[[  8.9  27.9  17.1  27.6]
 [ -8.9 -36.3 -57.5 -37.3]
 [-48.8  -7.3 -36.6 -32.6]
 [-15.2  17.1  16.6   2.7]
 [ 42.2   5.5  32.7  30.7]]
->
[ 27.6 -57.5  -7.3 -15.2]

[[-16.0  -8.0   5.5  21.7  34.6]
 [ -1.0 -16.8 -30.9 -26.9 -23.8]
 [ 11.1  -4.6 -17.7 -29.4 -41.7]
 [ -8.5 -19.5 -37.4 -49.5 -41.0]
 [-41.2 -40.2 -29.1 -34.5 -19.4]]
->
[ 34.6 -26.9 -17.7 -19.5 -41.2]

[[ 52.3  12.3 -46.1  -7.1  39.0]
 [ 51.6  12.7 -43.9  -6.2  39.5]]
->
[39.0 -6.2]

[[  1.8   2.7 -14.9   1.8]
 [ -0.4  47.0  16.9  12.6]
 [ -1.1   2.7 -28.8 -35.0]
 [ -0.4  -8.7 -14.9  -5.4]]
->
[ 1.8 16.9  2.7 -0.4]

[[ 13.4 -16.6 -15.2]
 [-22.3  47.9  28.0]
 [ 13.3 -17.3 -16.2]
 [-14.2  19.0  15.8]
 [-13.4  19.8  14.1]]
->
[-15.2  47.9  13.3]

[[-59.3  28.9 -47.6 -27.2]
 [-14.3 -35.4 -32.8 -23.7]
 [-52.0 -31.2 -50.1   5.2]
 [-18.2  53.9  54.4  -5.6]]
->
[-27.2 -32.8 -31.2 -18.2]
---
[[ -8.9  -3.3 -25.1  20.3  27.1   6.5 -23.6  -3.5  20.0 -21.9 -22.4  18.3
   23.2  -4.7]
 [ 13.7   9.3  25.4  -6.1 -10.8   3.4  24.1  10.3  -6.6  23.3  23.7  -5.8
   -8.7  10.7]
 [ 12.6   8.5  23.4  -5.6 -10.0   3.1  22.2   9.5  -6.2  21.5  21.9  -5.5
   -8.2   9.8]
 [ -8.2  -2.9 -23.7  20.0  26.6   6.8 -22.3  -2.9  19.6 -20.6 -21.0  17.8
   22.6  -4.3]
 [ 29.3  28.2  49.8 -35.5 -48.9  -8.6  53.6  12.1 -20.6  42.5  41.3  -9.5
  -28.0  24.4]
 [ -7.8  -2.9 -22.2  18.6  24.7   6.2 -20.9  -2.8  18.1 -19.3 -19.7  16.5
   21.0  -4.1]]
->
[[ -8.9  13.7  12.6  -8.2  29.3  -7.8]
 [ -3.3   9.3   8.5  -2.9  28.2  -2.9]
 [-25.1  25.4  23.4 -23.7  49.8 -22.2]
 [ 20.3  -6.1  -5.6  20.0 -35.5  18.6]
 [ 27.1 -10.8 -10.0  26.6 -48.9  24.7]
 [  6.5   3.4   3.1   6.8  -8.6   6.2]
 [-23.6  24.1  22.2 -22.3  53.6 -20.9]
 [ -3.5  10.3   9.5  -2.9  12.1  -2.8]
 [ 20.0  -6.6  -6.2  19.6 -20.6  18.1]
 [-21.9  23.3  21.5 -20.6  42.5 -19.3]
 [-22.4  23.7  21.9 -21.0  41.3 -19.7]
 [ 18.3  -5.8  -5.5  17.8  -9.5  16.5]
 [ 23.2  -8.7  -8.2  22.6 -28.0  21.0]
 [ -4.7  10.7   9.8  -4.3  24.4  -4.1]]

[[-17.1  17.3  41.1  -6.2  14.9]
 [  6.1  -3.0 -17.2 -44.5   2.5]
 [ -1.0  -2.5 -13.3  14.5  -2.9]
 [  3.5  -1.7  15.7  46.0  -9.2]
 [  1.7  -1.5  -7.5 -15.4   0.7]
 [ -6.9   6.3  11.6 -11.5   6.3]
 [ -2.1   4.0  13.3   6.1   0.3]]
->
[[-17.1   6.1  -1.0   3.5   1.7  -6.9  -2.1]
 [ 17.3  -3.0  -2.5  -1.7  -1.5   6.3   4.0]
 [ 41.1 -17.2 -13.3  15.7  -7.5  11.6  13.3]
 [ -6.2 -44.5  14.5  46.0 -15.4 -11.5   6.1]
 [ 14.9   2.5  -2.9  -9.2   0.7   6.3   0.3]]

[[ -6.2   0.6   9.0 -12.3 -45.2   8.1  -3.0  10.3  -3.1   3.2]
 [-10.4   7.5  10.4 -19.1 -55.8  20.8  -2.1  15.1  -8.1   7.2]
 [ -6.0   0.2   8.5 -11.8 -43.3   7.2  -3.1   9.6  -2.7   3.1]
 [ -8.9   4.7  10.5 -16.5 -60.4  13.8  -2.2  13.1  -6.2   5.0]
 [ -6.8   1.1   9.4 -12.5 -48.8   9.2  -2.9  10.5  -3.7   3.5]
 [ -9.9   6.1  10.5 -17.9 -58.5  16.4  -2.0  14.0  -7.3   5.7]
 [ -8.6   3.5  10.4 -15.3 -57.3  12.0  -2.3  12.8  -5.2   4.2]
 [ -7.4   1.8   9.9 -13.4 -52.4   9.4  -2.6  11.3  -4.2   3.5]
 [ -7.9   2.5  10.0 -14.0 -54.1  10.9  -2.5  11.7  -4.8   3.7]]
->
[[ -6.2 -10.4  -6.0  -8.9  -6.8  -9.9  -8.6  -7.4  -7.9]
 [  0.6   7.5   0.2   4.7   1.1   6.1   3.5   1.8   2.5]
 [  9.0  10.4   8.5  10.5   9.4  10.5  10.4   9.9  10.0]
 [-12.3 -19.1 -11.8 -16.5 -12.5 -17.9 -15.3 -13.4 -14.0]
 [-45.2 -55.8 -43.3 -60.4 -48.8 -58.5 -57.3 -52.4 -54.1]
 [  8.1  20.8   7.2  13.8   9.2  16.4  12.0   9.4  10.9]
 [ -3.0  -2.1  -3.1  -2.2  -2.9  -2.0  -2.3  -2.6  -2.5]
 [ 10.3  15.1   9.6  13.1  10.5  14.0  12.8  11.3  11.7]
 [ -3.1  -8.1  -2.7  -6.2  -3.7  -7.3  -5.2  -4.2  -4.8]
 [  3.2   7.2   3.1   5.0   3.5   5.7   4.2   3.5   3.7]]

[[-23.3 -14.6  25.3 -42.7  -5.5 -53.0 -41.2 -50.9  38.3 -10.0  19.1  27.3
   45.1  11.0]
 [ 15.4 -36.8  47.6  -2.3  29.3 -51.8  10.1  28.3  14.4  27.9   5.3  -1.9
  -14.7  53.9]
 [ -2.6  14.7 -46.0 -43.8 -50.3 -24.9 -15.1 -54.0 -45.0 -11.5 -11.7 -28.3
  -52.2 -31.1]]
->
[[-23.3  15.4  -2.6]
 [-14.6 -36.8  14.7]
 [ 25.3  47.6 -46.0]
 [-42.7  -2.3 -43.8]
 [ -5.5  29.3 -50.3]
 [-53.0 -51.8 -24.9]
 [-41.2  10.1 -15.1]
 [-50.9  28.3 -54.0]
 [ 38.3  14.4 -45.0]
 [-10.0  27.9 -11.5]
 [ 19.1   5.3 -11.7]
 [ 27.3  -1.9 -28.3]
 [ 45.1 -14.7 -52.2]
 [ 11.0  53.9 -31.1]]

[[  7.1  13.4  -5.6  38.7  15.3  12.2  45.9 -33.9 -31.0]
 [ -8.3 -11.0  12.7 -27.2 -18.0 -31.6   8.2  26.0   3.3]
 [ -4.2  -3.3   4.7  -7.8  -1.3  -5.8   0.5   5.6  -2.7]
 [ 15.3  18.7 -31.2  29.9  12.1  18.6   3.0  -8.9  15.5]
 [  1.8   0.8   8.1  32.4  10.7  22.0  25.2 -44.2 -33.0]
 [ 29.4  20.7   4.2  18.1 -12.8 -17.7   9.1 -46.4 -13.9]
 [ -7.6 -16.5  32.9  -9.5 -15.2  -1.3  35.1  -8.0 -26.0]]
->
[[  7.1  -8.3  -4.2  15.3   1.8  29.4  -7.6]
 [ 13.4 -11.0  -3.3  18.7   0.8  20.7 -16.5]
 [ -5.6  12.7   4.7 -31.2   8.1   4.2  32.9]
 [ 38.7 -27.2  -7.8  29.9  32.4  18.1  -9.5]
 [ 15.3 -18.0  -1.3  12.1  10.7 -12.8 -15.2]
 [ 12.2 -31.6  -5.8  18.6  22.0 -17.7  -1.3]
 [ 45.9   8.2   0.5   3.0  25.2   9.1  35.1]
 [-33.9  26.0   5.6  -8.9 -44.2 -46.4  -8.0]
 [-31.0   3.3  -2.7  15.5 -33.0 -13.9 -26.0]]

[[ -5.5   7.5   1.5  -5.3  -0.2   2.2   9.0  18.1  -0.9  -2.9   8.1 -31.3
   17.1 -34.9]
 [-11.0 -21.4   4.7 -12.3  15.0   7.4   4.9  22.3  11.6  -4.0   8.8 -37.2
   46.4  56.9]]
->
[[ -5.5 -11.0]
 [  7.5 -21.4]
 [  1.5   4.7]
 [ -5.3 -12.3]
 [ -0.2  15.0]
 [  2.2   7.4]
 [  9.0   4.9]
 [ 18.1  22.3]
 [ -0.9  11.6]
 [ -2.9  -4.0]
 [  8.1   8.8]
 [-31.3 -37.2]
 [ 17.1  46.4]
 [-34.9  56.9]]
